(in the rows, 128 means zero)
name the system of each run:
path 1, Zedo (10 x 18):
[[133 120 207 122  91 156 132 156 141 161 156 126 142 153 157 152  97 170]
 [138 124  80 143 113 116 138 114 135  82  99 149 139 116 127  90 183  60]
 [112 140 139 122 175 109  99 125 101 145 155 106 113 124  97 177  70 192]
 [154 113 150 120  81 157 154 152 165 163 123 149 132 132 178  90 170  98]
 [ 95 147  73 147 154 117 108  81 105  66 114 123 135 124  74 127 100 126]
 [161 108 203 114 129 128 143 179 114 173 148 115 113 136 150 162 129 156]
 [136 146  68 134  94 108 119  87 178 108 108 158 137 123 143  80 148  88]
 [ 79 121 140 130 180 155 112 147  77 122 151  97 133 121  96 162  97 171]
 [208 119 167 116  83 124 161 120 152 163 114 145 126 140 148 103 157 104]
 [ 60 154  70 162 133 116  87 121 129  68 137 136 119 125 119 141 104 122]]
path 2, palu (10 x 18):
[[ 76 127 111 126 153 159 106  68 142 130 128  81 158 156 119 105 102 179]
 [180 127 183  97  84 165 111 119 126 139 173 160  90 110 127  90 143 124]
 [137 138  81 171 141 113 144 155 124 110 106 147 140  90 115 154 134  46]
 [ 72 145 112 128 151 100 139 138 118 129 105 139  92 173 156 152 111 196]
 [165  92 160  79  84 116 130 130 150 123 138  77 172 148 105  92 146 156]
 [140 144 150 178 145 177  75  84 111 123 168 128 144 104 113 148 120  80]
 [116 126 120 128 148 137 177 138 128 155  87 195  87 110 186 116 143 119]
 [112 136  67  87 107  72 126 163 155 116 130 104 148 120  84 122 103 152]
 [141 134 176 152 117 149 108 122  95  92 151  79 104 192 104 146 143 144]
 [150  96 185 144 121 131 143  89 153 139 104 166 185 105 179 124 129 102]]
path 3, zevo (10 x 18):
[[ 97 149 155 162 152 154 138  91  83  96 113 137 126 176 109 161  84 166]
 [140 118 117 114 113  74 123 130 147 104 110 189  83  94 170 105 164 105]
 [144 118 109 109 133 113 149 171 154 188 127  52 155 143 111 138 126 147]
 [107 145 169 154 138 196  81  97  90 132 167 158 158 138 148 132 133 137]
 [161 114 123 114  91  95 137  87 149  61 111 135 100  96  87 101 112  93]
 [ 99 152  90 150 145 117 168 203 124 159 107 121 117 145 135 175 107 127]
 [108  99 149 106 156 164 116  89 114 155 123 135 131 138 173  77 184 169]
 [189 135 157 103  85  84  92 123 132 109 172 124 143 115  77 137  96 138]
 [105 139 114 200 132 158 149 153 137 112 103 116 143 137 142 161 142  59]
 [ 84 118 105  95 173 136 138  74 133 137 104 139 108 100 133  94  94 176]]
path 4, Lif (10 x 18):
[[115 121 132 141 161 194 173  79 113 127  90 162 126  89 123 111 102 101]
 [107 143  98 148 100 118 109 143 158  85 132  79  64 181 134 126 157 126]
 [131 136 153  95 142 101 145 160  84 147 135 162 142 125 104 166  77 190]
 [174  98 135 135 108  98 144  99 152 123  94 125 189 129 142  96 178  87]
 [115 154 133 144 140 166  59 117 150 165 197 122 105  94 145 141 109 120]
 [ 98 104 114 126 158 174 193 137  92  90  82 121 108 123  95 113 123 112]
 [130 161 102 123  84  77 100 117 155 113 138 121 115 198 135 116 140 179]
 [164 110 200 124 138 108 148 162 101 153 132 169 149  92 142 174 101 129]
 [139 115  77 147 151 121 117  94 155 136 114  88 173 110 125  97 170  75]
 [ 83 138 156 122 116 194  87 109 137 124 182 129  92 123 129 119  89 166]]
path 5, Lif (10 x 18):
[[130  96 128 142 190  67 113  78 135 117 103  99 150  93 117 154 109 126]
 [136  97 155  88 100 175 117 135 160 151 165  70 140 126 118  85 139 143]
 [109 174  88 131 103 167 136 156  94 116 141 208 128 117 119 114 128 104]
 [136 133 145 173 164  99 144  73 120 112  83 126  82 169 151 157 132 138]
 [120  96 143 106 125  88 126 183 167 148 139  65 140 117 132 156 106 153]
 [149 126 118  93 111 147 113 114  94 115 149 165 199 101  82  85 137 119]
 [137 156 136 164 124 175 127  83 149 163 124 160  83 152 182 106 158 107]
 [ 82 127 110 161 146 109 140 176 140  97 117  97  80 110 117 186  81 114]
 [142 103 127  82 133  90 127 113  98 104 117  98 169 158  85 102 143 186]
 [169 147 155 117  68 136 124 130 165 181 153 180 155 128 176 106 136 124]]
path 6, geled (10 x 18):
[[189 132 147 118 108  95 114  77 182 168 135 156 125 101 150 117 109 121]
 [ 68 124  88 174 158 132 132 176 135 109 113  69 112 143 131 164 138 103]
 [142 115 160  76 128 140 151 117  76 135 130 171 180 123 103 108 109 175]
 [149 162  93 144  88 121  81 108 183 140 161 134  85 136 155 102 155 104]
 [120  87 177 161 157 144 170 149 108  94  94  72 123 130 106 176 107 108]
 [116 151  90  98 147  94 118 107 114 156 126 204 164 103 141 114 112 164]
 [133 120 115 121  89 151 108 160 157 127 160  59  97 164 127  97 185 120]
 [152 136 184 161 130 147 152 100 104 113 119 155 151 122 104 176  61 118]
 [109 123  73 123 168  92 113 112 129 134 104 155 102 107 162  96 184 120]
 [122 106 160  99  94 153 146 171 154 146 150  65 140 144 108 131  99 165]]
path 7, Zedo (10 x 18):
[[209 139 134 104 120 155 137 108 124 190 147 110 130 133 101  96 158 116]
 [ 80 154 135 191 117 143 114  94 149  87 120 154 126 146 155 161  85 113]
 [130  91 134  86 153 102 178 193  88 124 100 128  98 105 113 128 153 141]
 [161 160 109 122  84 112  77  80 180 146 166  98 135 166 122 103 126 153]
 [ 68 101 144 166 159 164 134 156 113 114 115 135 183 101 157 152 126 100]
 [200 143 126  88 137 108 148  97  95 147 126 167  89 111  88 107 132 140]
 [ 87 144 133 163  96 148  97 137 180 113 153  93  86 158 162 150 102 133]
 [118  93 107 111 152 113 190 153 103 123  68 127 193 128 119 115 154 127]
 [170 154 159 114 109 111  56  82 111 124 190 145 119 134 109 127 124 162]
 [102 110 126 172 148 153 148 164 171 149 111 106 115  86 164 155 123  65]]
path 8, zevo (10 x 18):
[[140 138 156 142 130 147 158 170  97 145 131 171 174  89 116 175  76 103]
 [118 154  73 143 125 162 131  75 149 132 108 124  93 160 136  77 166 113]
 [106 101 161  90 133  89 123 176 110  97 144 110 100 115 106 160  90 185]
 [174 138 139 155 119 127 154 128 113 163 107 171 175 150 163 123 181  89]
 [103 123 105 129 146 118  73  77 177 124 152  59 105 113 113 123 100 148]
 [123 123 160 120 104 173 165 187  90 112 133 184 150  96 115 142 101 107]
 [146 160  76 140 140 109 141  68 128 130  92 112 115 184 116  97 159 135]
 [ 97 100 169 113 133 101  92 184 137 122 160 116  87  96 155 166 108 159]
 [170 122 130 127 112 149 160 112 127 155 106 149 218 134 130  94 156  95]
 [111 161  99 151 153 133  71  90 137 123 167  87  77 130  93 145  95 143]]
path 9, tura (10 x 18):
[[115 128 138 115 160  98 146 164  71 133 112 119 115 177 122 157 147 190]
 [137 123 111 154 158 137 132  76 147 172 102 110 218 133 146 109 145 109]
 [129 118 152 138 128 156  86 156 126 125 182 150  99  52 137 143 120  81]
 [158 167  90 115  94 126 173 130 118 108 111 146  64 152  82 108 116 123]
 [ 84 115 149 128 106 106 105 106 170  99 126  91 149 176 149 129  98 186]
 [125  94 152 108 177 114 140 162  71 156 116 150 155 119 149 137 172 154]
 [182 150  99 166 135 134 120  92 141 152 132 111 172 112 100 130 133  59]
 [ 90 136 132 140 107 166 108 148 163 113 161 141  51  96 156 133 104 109]
 [139 136 116  72 106 103 174 133 105 103 106 148 115 152  84  99 104 183]
 [126 111 160 149 125 105  93 110 143 122 133  73 182 189 151 139 158 155]]
path 10, geled (10 x 18):
[[116 133 177 109  76 130 108 133 102  68 156 161 132 160 112 134  99 178]
 [199 130 137 150 141  79  93 104 132 146 136 132 108 101 140 142 166  78]
 [ 65 103 113 153 178 161 138 122 152 149 108  67 157 120 138 138 100 132]
 [118 152 114  89  98 156 147 178  82 128 141 207 134 118 114 106 125 145]
 [184 142 133 131  92 107 124  76 161 123 123  96  85 172 116 100 149 128]
 [ 89 105 172 175 153 107 120 145 134  98 118 119 136 113 164 197  92 122]
 [136 124  81  84 166 109 127 148  93 161 133 141 171  84  97 102 153 130]
 [118 159 131 129  85 198 113 107 159 154 163 102 111 181 133  95 127 154]
 [150 119 168 161 105 121 164 136 116  69 100 172 104 113 122 159 116  73]
 [122 112  92 103 189  61 121  92 136 153 104 101 111 113 127 126 129 169]]
path 11, tura (10 x 18):
[[184 155 137 120 145 126 122 132  81 136 156 126  60 117  69 151 118 129]
 [110 144  92 144  79 129 152 119 193 133  98 114 142 179 168 102 131 130]
 [ 77  89 173 110 163 127 101 141  89  93 145 143 147  93 123 150 100 166]
 [208 147 113 129 140 112 146 111 111 185 120 118 123 152 115 113 181 114]
 [ 85 126 120 170  98 149 116 138 180  96 127 122 159 107 150 145  97  82]
 [123 137 137  92 159 136 123 127  75 126 150 163  53 111 104 122 120 174]
 [175 127 122 120  76  97 150 113 177 139 103  89 176 176 123 103 142 130]
 [ 62 114 158 166 155 141  91 157 104  98 143 143 143 117 167 172 126 127]
 [182 138  96 100 171 119 159  89 109 173 105 144  98  94  96 103 139 121]
 [128 136 130 141  60 143  98 154 193 122 171  86 152 141 128 133 105 111]]
path 12, palu (10 x 18):
[[ 92 111 116 132  87 168  96 138 157  91 152  87 182 136 131  93 155 108]
 [153 127 175 132 160 143 126  81  86 108 131 177  86  88 107 148  94 131]
 [159 154  76 132 111  98 155 165 159 188 108 144 142 147 162 120 167 107]
 [ 51 104 117 126 140 123  94 149 130  70 144  87 119 116 109 140 100 154]
 [198 135 187 114 116 146 165  89  97 143 118 139 128 170 105 116 121 158]
 [123 127 104 159 117 111  78 126 171 136 150 140 171  97 168 127 162  72]
 [ 84 118 126 117 183 157 159 159  90 133 117 126  67  98 113 154  91 154]
 [166 152  93 109  72 108 151 105 151 124 106 132 155 189 110  86 141 146]
 [122 107 172 154 124 108  56 154 122  86 179 113 124 105 133 172 135 111]
 [135 120 142 141 181 166 198 112 104 176  75 132 145 130 133 136 119 125]]

runs to name:
path 13 (2 x 18):
[[139 171  86 148 145 127 108  37 122 143 114 144 160 167 121 105 130 145]
 [ 87  75 174 120 112 153 116 169 147  89 139 120  85 104 169 121 150 120]]
 -> geled
path 14 (2 x 18):
[[101 151 147 131  82 132 144 164 157 145 124 162 111 180 187 146 113 174]
 [157 107 130 128 150  55 124 151  95  91 117 146 137  79 103 163 129  95]]
 -> Lif
path 15 (2 x 18):
[[ 76 110 150 120 147 192 121  84 122 122 135 168 154  87 140 107  86 147]
 [163 147  91 107 101 122 165 173 137 151 122 155  56 114 126 106 157  99]]
 -> geled
path 16 (2 x 18):
[[108 152 112 131 128 162 135 141 110 108 137 193  54  84 126 127 107 105]
 [152 138  90 119 107  54 177 166 124 107  80 137 125 160 113 136 137 129]]
 -> palu
path 17 (2 x 18):
[[148 140 158 136 160 117 115  65  99 116 131 116 135 134  80 165  69 163]
 [109 112 119 137 142 121 107 143 140 157 127 164 136 109 205 110 190 108]]
 -> geled
path 18 (2 x 18):
[[121 125 137 146 133 113  96 167 115 104 156 186 115  59 144 159 126  82]
 [146 156  75 118 133 131 155 112 132 127 114  90  55 141  71 115 114 127]]
 -> tura
path 19 (2 x 18):
[[148 154  97 119 108 110 146 126 176 201 122 135 188 131 143 128  93 133]
 [ 77 134 104 149 126 161 102 141  96  57 138 104 102 161 102 122 157 116]]
 -> geled
path 20 (2 x 18):
[[103 148  94 167  97  97 108 111 173 104 107 149 148 174 183 123 153 123]
 [ 96  78 136  85 182 118 114 150  89 114 138 118 148  70 103 129 124 151]]
 -> Zedo
path 21 (2 x 18):
[[140 134  63 152 129 130 137 129 150 140 111  77 178 129 103 110 161  66]
 [ 80 136 153 133 164 177 124 107 108 134 143 121  83 121 123 154  72 176]]
 -> zevo
path 22 (2 x 18):
[[128 121  89  91 106 113 151 164 174 142 124  99  58 106 119 104 123 126]
 [133 157 148 156 115 111 154 147  97 119 114 119 155 207 111 182 106 166]]
 -> geled
path 23 (2 x 18):
[[122 132  98  71 109 149 132 137 123 114 150  89 100 129  59  89 111 163]
 [141 125 193 142  87 142 136 115 125 117 119 137 164 206 163 130 146 164]]
 -> tura
path 24 (2 x 18):
[[ 93 178  89 122 126 175 119 100 138 149 148 155  77 136 128 110  89 158]
 [162 101 165 131  88 106 182 171 121  96  90 134 107 161 146 128 170 110]]
 -> geled
path 25 (2 x 18):
[[119 114 164 169 116 119 130 132 102  52 115 126 179 140  99 170 104 107]
 [137 122 115  99 186 108  87  89 111 161 147 158 109  70 138 105 153 142]]
 -> geled
path 26 (2 x 18):
[[122 161 119  97  77 125  94 149 153 176 174 181 150 132 163 107 119 163]
 [128  88 117 126 156 132 135 149 102  79 122  72  92  95  75 121 160  86]]
 -> palu
path 27 (2 x 18):
[[ 80 150  66 158 138 148 134  80 178 134  95 101 143 152 143 111 109 122]
 [124 115 176  77  88 127 103 165 103 104 176 167  93 118 128 121 122 180]]
 -> palu
path 28 (2 x 18):
[[178 127 135 133 148 100 140 124 158 199 128  75 178 126 119 154 109 123]
 [ 84 100 138 132 114 179  88 126 134  95 159 130 187  96 136 103 138 107]]
 -> Lif
path 29 (2 x 18):
[[ 91 137  84 168 127 171 114 140 148  87 138  79  90 116 104 128 127  67]
 [142 132 144 119 155 104 188 133  96 164  82 130 161 170 125 160 111 180]]
 -> Zedo
